Each row is where one point has got to under a steady rotation. How many steps took it there?
The counts run from 0 to 672.
136,121,155,161,127,142,134,139,120,128,165,157,96,152,141,124,132,140,158,116,131,154,123,151,78,119,155,101,139,124,107,126,101,134,120,150,103,150,137,140,79,114,129,151,145,108,158,130,121,138,163,106 => 25
163,106,141,124,130,130,150,150,132,144,123,152,125,109,128,105,137,110,160,168,116,134,112,150,91,153,95,136,138,98,107,158,111,95,110,154,130,130,164,117,146,137,110,126,113,116,138,144,135,143,163,128 => 598
117,141,159,138,135,150,133,136,134,167,145,145,109,162,142,148,173,140,142,127,124,138,121,147,85,95,121,87,130,146,121,135,123,123,132,135,129,119,137,127,93,121,134,118,156,123,155,107,106,151,193,110 => 155
112,139,163,135,115,142,144,119,119,141,156,143,113,73,109,135,138,141,164,150,95,146,113,155,122,160,108,132,169,118,123,158,98,123,110,149,126,130,150,130,108,125,87,146,113,134,132,159,132,141,130,111 => 396
86,87,103,140,138,138,130,121,126,147,123,139,107,125,165,121,185,113,108,167,122,158,124,156,106,127,128,153,144,133,136,128,102,122,115,142,141,122,131,91,112,112,120,115,138,141,132,132,126,149,176,102 => 481
118,114,159,104,128,107,169,110,128,107,143,147,110,152,121,98,149,128,121,167,144,150,117,151,121,140,126,157,181,138,116,113,121,112,135,142,147,161,185,131,99,154,89,133,122,135,136,118,142,157,144,145 => 32
163,105,136,131,110,159,120,125,131,114,123,117,91,130,151,128,156,110,138,137,129,116,115,160,117,153,145,125,160,119,134,167,154,113,114,147,113,113,125,127,88,123,116,107,179,129,164,105,142,122,197,109 => 347
122,122,119,135,128,138,159,128,153,123,158,149,94,116,144,169,132,105,159,143,141,136,97,132,111,152,122,125,144,139,125,154,120,130,82,139,114,123,121,134,98,117,107,159,168,139,159,123,123,120,167,122 => 248
125,121,136,142,114,117,158,119,107,143,119,148,105,149,120,98,160,126,126,165,125,162,122,175,119,152,129,168,150,121,152,113,124,99,132,104,162,142,156,88,133,96,80,101,122,137,111,133,139,151,155,139 => 107
134,95,112,124,123,160,124,163,143,132,139,161,113,144,152,109,165,132,158,141,129,141,124,161,80,134,125,118,136,130,96,120,117,134,109,152,136,97,149,121,123,123,146,142,143,92,174,116,123,128,188,118 => 554
171,118,172,137,130,144,114,143,130,160,105,125,132,152,128,114,142,125,143,139,108,118,120,192,134,136,135,151,164,118,139,145,137,75,147,158,132,148,136,100,116,96,112,134,167,131,125,130,135,125,161,131 => 369
133,127,180,164,135,122,145,139,136,121,123,149,102,117,142,125,148,152,145,140,139,150,96,135,126,123,143,133,164,127,116,134,126,129,149,183,99,143,125,119,90,126,126,145,162,135,157,93,167,152,150,110 => 100
172,148,165,110,133,120,159,126,132,161,171,146,107,139,104,125,142,130,154,143,114,133,103,142,107,123,86,107,157,128,118,128,133,114,149,126,117,104,153,129,79,114,137,138,113,118,138,130,129,137,144,101 => 134
158,100,164,144,134,151,124,130,140,120,118,135,106,113,125,98,135,118,126,121,113,132,112,154,135,115,141,129,153,114,106,155,116,93,132,184,103,159,129,112,81,137,116,146,130,118,143,113,154,120,166,88 => 498
97,118,111,143,134,121,153,130,135,130,107,154,80,152,131,101,153,117,140,150,149,163,101,144,125,157,133,174,163,129,119,132,147,127,128,130,155,150,149,120,106,131,76,140,121,120,107,127,151,132,169,147 => 408
173,137,195,119,117,128,130,134,103,156,150,118,120,107,174,130,159,140,156,152,131,114,110,134,134,135,108,125,161,155,128,143,125,127,124,139,148,131,160,141,112,106,148,141,120,123,124,126,137,146,156,123 => 263
102,125,136,148,123,155,152,122,138,123,154,162,87,95,124,159,135,114,165,125,112,134,107,151,99,138,127,117,138,125,117,149,79,119,103,136,128,131,129,131,102,118,97,137,131,132,162,135,104,140,160,102 => 22
162,108,172,106,147,130,123,125,129,155,120,118,128,112,148,122,150,123,140,171,119,91,110,141,139,119,100,127,170,117,145,134,115,94,129,155,152,139,170,118,93,143,93,134,138,130,109,120,136,122,157,110 => 167
154,126,144,161,109,134,89,142,127,142,135,110,100,124,134,116,143,140,138,138,114,168,105,178,125,131,145,124,142,115,126,151,134,119,92,152,103,138,148,113,105,122,143,135,160,110,148,120,142,133,180,121 => 573
128,115,128,112,135,126,187,120,105,135,136,174,118,136,133,117,170,115,131,151,129,169,131,165,96,141,116,161,135,131,94,134,140,125,124,137,144,112,163,134,106,111,99,122,103,132,149,144,123,125,179,140 => 332
112,130,174,126,111,171,129,143,138,145,144,132,96,137,137,115,166,126,167,142,117,104,116,133,143,133,91,137,175,142,157,135,94,121,141,127,172,134,123,98,141,124,122,169,128,110,124,127,124,166,146,86 => 190
144,116,141,144,143,146,111,141,114,147,105,150,113,118,131,100,168,154,140,153,121,137,117,172,103,105,112,134,151,102,105,152,148,96,126,181,116,113,161,122,116,115,124,120,155,121,161,136,126,146,139,112 => 198
159,108,176,124,108,143,95,136,110,121,98,115,76,121,138,84,140,121,157,132,150,100,110,146,130,134,122,133,168,136,117,146,120,91,124,130,148,142,179,120,114,128,128,113,110,110,146,128,142,145,170,115 => 391
159,100,156,129,108,156,119,136,151,103,136,135,82,170,139,102,120,77,152,121,149,125,127,159,125,119,133,153,148,143,112,151,142,91,123,140,129,168,117,123,108,123,115,164,159,126,151,115,119,134,166,116 => 518
154,143,147,141,113,114,145,136,149,136,129,140,87,151,111,100,145,124,164,139,143,110,82,134,118,147,91,119,156,132,134,122,140,107,148,102,139,123,138,113,109,138,134,140,131,107,109,90,145,148,173,94 => 209
100,129,168,125,89,134,125,109,155,118,138,122,94,107,135,117,133,127,159,131,103,114,126,179,138,146,121,130,159,134,124,128,76,107,119,138,159,130,128,106,106,137,139,160,136,136,149,125,132,156,138,105 => 192
158,136,145,159,125,102,157,133,134,134,130,149,77,143,131,109,125,124,161,135,150,135,78,114,110,145,116,113,148,127,145,98,119,119,131,98,136,147,141,123,103,117,133,163,128,116,104,92,146,139,167,101 => 208
137,149,154,182,127,130,140,124,143,155,113,138,84,123,108,129,145,136,161,107,132,148,90,155,115,136,132,116,140,127,143,136,113,102,147,140,104,132,136,116,108,119,112,118,122,130,152,101,157,146,189,96 => 304
170,90,166,124,122,120,110,159,121,106,127,143,112,124,165,94,139,138,161,160,131,119,117,131,127,133,126,140,172,124,106,128,122,114,116,165,125,161,167,127,102,134,133,173,152,113,127,130,144,139,144,123 => 295
126,101,146,115,119,130,118,121,135,132,130,127,90,87,148,127,156,106,175,162,103,97,125,139,99,158,81,113,150,116,126,158,103,110,113,121,141,134,141,132,104,141,111,118,128,137,108,152,123,135,160,92 => 18
108,112,146,143,151,128,139,147,143,147,161,161,115,150,166,118,178,126,136,152,139,149,103,125,103,110,125,117,148,139,131,116,122,136,122,131,125,127,110,103,89,132,163,160,152,138,120,123,132,150,172,84 => 382
135,114,166,122,116,115,119,156,134,125,131,135,123,101,149,102,131,126,185,162,125,112,120,149,92,140,92,109,133,128,112,128,90,109,100,144,156,129,166,112,136,167,131,142,138,109,147,134,128,147,160,116 => 93
132,122,183,124,115,131,123,125,114,141,116,127,105,79,171,121,163,129,157,175,115,132,108,151,117,140,103,137,146,132,126,154,107,123,110,150,159,128,157,125,129,126,121,130,115,119,119,126,133,165,141,121 => 394
113,139,147,142,120,131,147,138,169,136,150,129,115,128,106,133,116,140,171,149,119,142,88,149,146,162,112,122,170,122,160,127,108,123,106,139,137,147,138,102,133,156,93,171,158,132,123,130,141,136,139,142 => 472
111,136,145,112,110,136,156,132,138,146,184,129,105,115,135,151,141,123,150,166,117,148,104,138,117,155,91,107,149,126,148,158,134,147,83,142,134,124,141,127,137,143,88,137,168,121,125,129,119,152,157,154 => 246
162,125,167,111,115,95,166,122,119,145,164,141,129,137,144,117,153,109,138,155,105,141,90,160,101,107,102,135,124,121,111,135,133,105,122,138,155,107,134,123,113,139,147,144,122,120,133,98,130,149,169,119 => 136
117,115,155,120,104,124,134,123,152,130,158,139,115,137,162,122,181,153,142,135,111,137,141,160,117,145,139,121,179,152,114,112,109,144,152,141,153,107,148,121,94,116,162,158,117,124,149,125,136,135,158,104 => 458
148,131,169,142,133,136,117,144,109,165,154,162,90,148,140,107,152,143,181,137,148,112,108,130,104,110,92,121,157,143,125,114,116,121,126,109,157,150,154,128,116,109,134,163,130,121,106,146,109,154,128,117 => 488
133,128,199,134,141,142,126,154,112,150,126,150,113,147,158,113,156,113,149,148,167,107,115,107,140,113,111,130,149,158,154,138,132,114,125,123,143,163,137,108,118,129,122,138,141,135,123,122,129,157,177,116 => 187
112,134,171,128,87,155,141,124,102,116,153,142,80,140,117,104,160,136,151,122,122,146,119,176,147,132,126,172,180,140,109,149,131,111,141,136,141,122,135,112,119,109,120,130,140,132,154,135,141,164,121,124 => 591
139,141,152,131,121,134,139,153,122,160,166,145,84,128,128,108,158,119,164,158,132,135,85,121,123,157,66,113,144,121,126,175,143,129,95,118,141,112,133,130,123,138,137,161,138,106,103,136,133,151,149,106 => 114
153,79,116,90,137,138,124,144,153,131,147,134,131,129,137,110,146,97,149,184,122,116,140,135,110,164,94,104,162,116,129,141,129,111,96,131,114,133,154,120,99,153,116,147,144,118,124,165,125,110,176,111 => 447
105,95,122,134,150,161,141,137,144,159,160,145,115,145,154,138,159,121,150,159,123,144,154,164,98,154,123,128,168,147,135,130,94,136,137,132,138,147,155,115,140,90,83,139,129,127,141,166,99,135,149,140 => 353
